[  10   23    0  -41  -10   -3  -18  -22  -65   37  -10   22  -26 -111
   27   22   34   63   23  -26    1  -38  -76   51  -32   44    7  -21
  -15   18   73   -6    0   47  -25  -85  -36  -41   34  -35   84  -89] -> retop
[-21 -21 -22 -37  62 -25  14  -5   7  35  70  87  -1  37  20  50  -8  21
   5 -19   9  20 -10  18 -36  -8 -37  -2   1  29 -60  17  13 -47  11 -54
 -68  49  29  68 -66 106] -> Rili
[  -5   -2  -23  -37   29  -12   41   15   23   -4   71  -10  -28  109
   25  -15 -108  -51  -13   -5   11   31    4   13   -2  -26  -63   72
   27   -5  -62  -13  -17  -55    3   32  -53   55   -9  -27  -94   65] -> voru
[ -21  -14   18   73   -6   -8   39   13   36  -24   55  -44  -34   92
   23  -39 -109  -65    2   -7    7   26    9   17   22  -17    8   91
   32  -16  -52  -18  -27  -45   13   64  -29   38  -46  -35  -77   31] -> Bobe
[ 33   2  11 -14 -27 -61  56  22   1 -66 -72 -48  45 -21 -53 -29  54 -31
 -14  38 -12   5  74 -68  47 -20  61 -35  -8 -26   2  11   7  16  17  80
 102 -22 -36  27  15  -5] -> sufa
[ 22  11   3 -32 -57   1  -6   5  67 -56 -34 -62  10 -87 -33 -48  19 -52
  22  13 -10   5  61 -34  68  -6  25  25  14 -26 -18   4 -10  -4  48 102
  86 -20 -89  31  -3 -11] -> zef
[-23 -21 -23 -37  65 -22  19  -1   5  32  72  76  -2  13  17  44 -24  11
  -2 -16  12  23  -5  15 -38 -14 -41   6   5  24 -65  11  12 -51   8 -44
 -69  55  29  55 -79 108] -> Bufog
[ -2   3 -27 -41  26 -32 -14 -29 -14  44  42  96 -14  24  26  58  63  67
  51 -44   5 -17 -50  53 -29  37 -15 -21 -10  39  -3  19  13  -5  26 -98
 -56  -5   7  81  20  26] -> rebed
[-16 -10 -23 -37  44 -13  40  14  17   5  73   7 -21  14  23  -2 -99 -40
 -18  -4  12  33   2  11 -14 -27 -61  58  22   1 -66  -9 -11 -57  -2  16
 -62  62   6 -13 -97  83] -> suku
[  29   22  -17  -36  -49   -8   16    7   64  -50    9  -69  -23 -104
   -1  -58  -45  -68   27   -7   -3   11   33    2   63   -3  -18   76
   32  -25  -31  -10  -26  -23   43   99   37   -2  -95   -3  -32  -11] -> lebi
[-22 -21 -21 -37  65 -20  24   3   8  27  74  66  -4  84  19  40 -41   2
  -8 -14  11  26  -4  12 -35 -17 -44  12   9  21 -68  10   8 -52   6 -34
 -70  59  28  43 -87 109] -> koz
rev: [-66   1  22  58 -61 -27 -14  11   2  33] | suku
q: [-16 -10 -23 -37  44 -13  40  14  17   5  73   7 -21  14  23  -2 -99 -40
 -18  -4  12  33   2  11 -14 -27 -61  58  22   1 -66  -9 -11 -57  -2  16
 -62  62   6 -13 -97  83] | suku
rev: [ -6  73  18 -15 -21] | retop

[-75  -7 -64 -57 -57 -39] : bapu
[-76  32 -17 -65 103 -67] : sadum
[-46  76  40  20 -76 103] : gokir
[-76 -74 -45 103 102 -65] : saza
q: [-76 -74 -45 103 102 -65] | saza
q: [-76  32 -17 -65 103 -67] | sadum
q: [-46  76  40  20 -76 103] | gokir
rev: [-67 103 -65] | sadum

[-79  11 -44  31  27  54 -37 -61  45  16 -55 -85  17 -18 -36  11 -73 -89
 -40  18  34] -> Mugib
[-79   0 -73  11  22  98 -42 -68  13  80 -40 -75  30  -3 -46 -51 -95 -62
 -78   4  53] -> Tef
[-79   0 -73  11  22  98 -42 -68  13  80 -40 -75  30  -3 -46  30 -95 -62
 -78   4  53] -> sumum
q: [-79   0 -73  11  22  98 -42 -68  13  80 -40 -75  30  -3 -46 -51 -95 -62
 -78   4  53] | Tef
rev: [ 11 -36 -18  17 -85 -55  16  45] | Mugib

[-31   5  55 -30   7  25 -51  33  75 -31   9 -52  25 -12  35  48 -24 -34
   1  -4 -84  48   8  18 -34 -10  33 -15  22] = gorig
[  27  -48   -5  -44  -31   37  -40  -43   47   36   36  -38  -17  -28
 -105  -30  -40  122   -9   27  -63    0  -33   -8  122   -8  -43   58
   25] = bap
[ -35    6   49  -21    8   32  -58  -23   40  -29   37  -74   31  -10
   27    6  -14   -7    8  -22 -103    6  -36   -6   -7   -1  -23   -6
  -14] = lifep
[ -27   -8   69   42   11  -11  -57  -75  -21  -26   42  -22  -79   62
 -113   14 -103   33   19   45  -62   14   -4  -72   33   36  -75   42
   94] = git
rev: [-34 -24] | gorig
q: [  27  -48   -5  -44  -31   37  -40  -43   47   36   36  -38  -17  -28
 -105  -30  -40  122   -9   27  -63    0  -33   -8  122   -8  -43   58
   25] | bap

[ 24  -3  69  21 -74 -11  54 -66  77 -64] : tipit
[  -5  -24   49  -12  -45   33   70  -28   56 -101] : tol
[  -5  -24   49  -12  -98   -1   14   44 -101  -69] : mem
[ 115   -3   38  103  -40 -125  -35  -41   61  -27] : Zov
[  -2  120   75   37  -69   14   -1 -101   44  -98] : rig
rev: [-125  -40  103   38] | Zov
rev: [ -98   44 -101   -1   14  -69] | rig
rev: [-69  37  75] | rig
rev: [ 33 -45 -12  49] | tol
both rig tol:  | [-101]

[-23  31  -1 -25 -51 -26 -34 -48 -68   9 -81 -52 -98 -70] = vubu
[-72  -9 -45 -22  -1   8 -53  61  53  -2  50 104  34  39] = Fafez
[  73   67   62   34   -1   61    8    0  -36   62 -101 -103  -60  -27] = Mava
both Mava vubu:  | [-1]
both vubu Fafez:  | [-1]
q: [  73   67   62   34   -1   61    8    0  -36   62 -101 -103  -60  -27] | Mava
both vubu Mava:  | [-1]
both Fafez vubu:  | [-1]
rev: [104  50  -2  53] | Fafez
rev: [ -1 -22] | Fafez

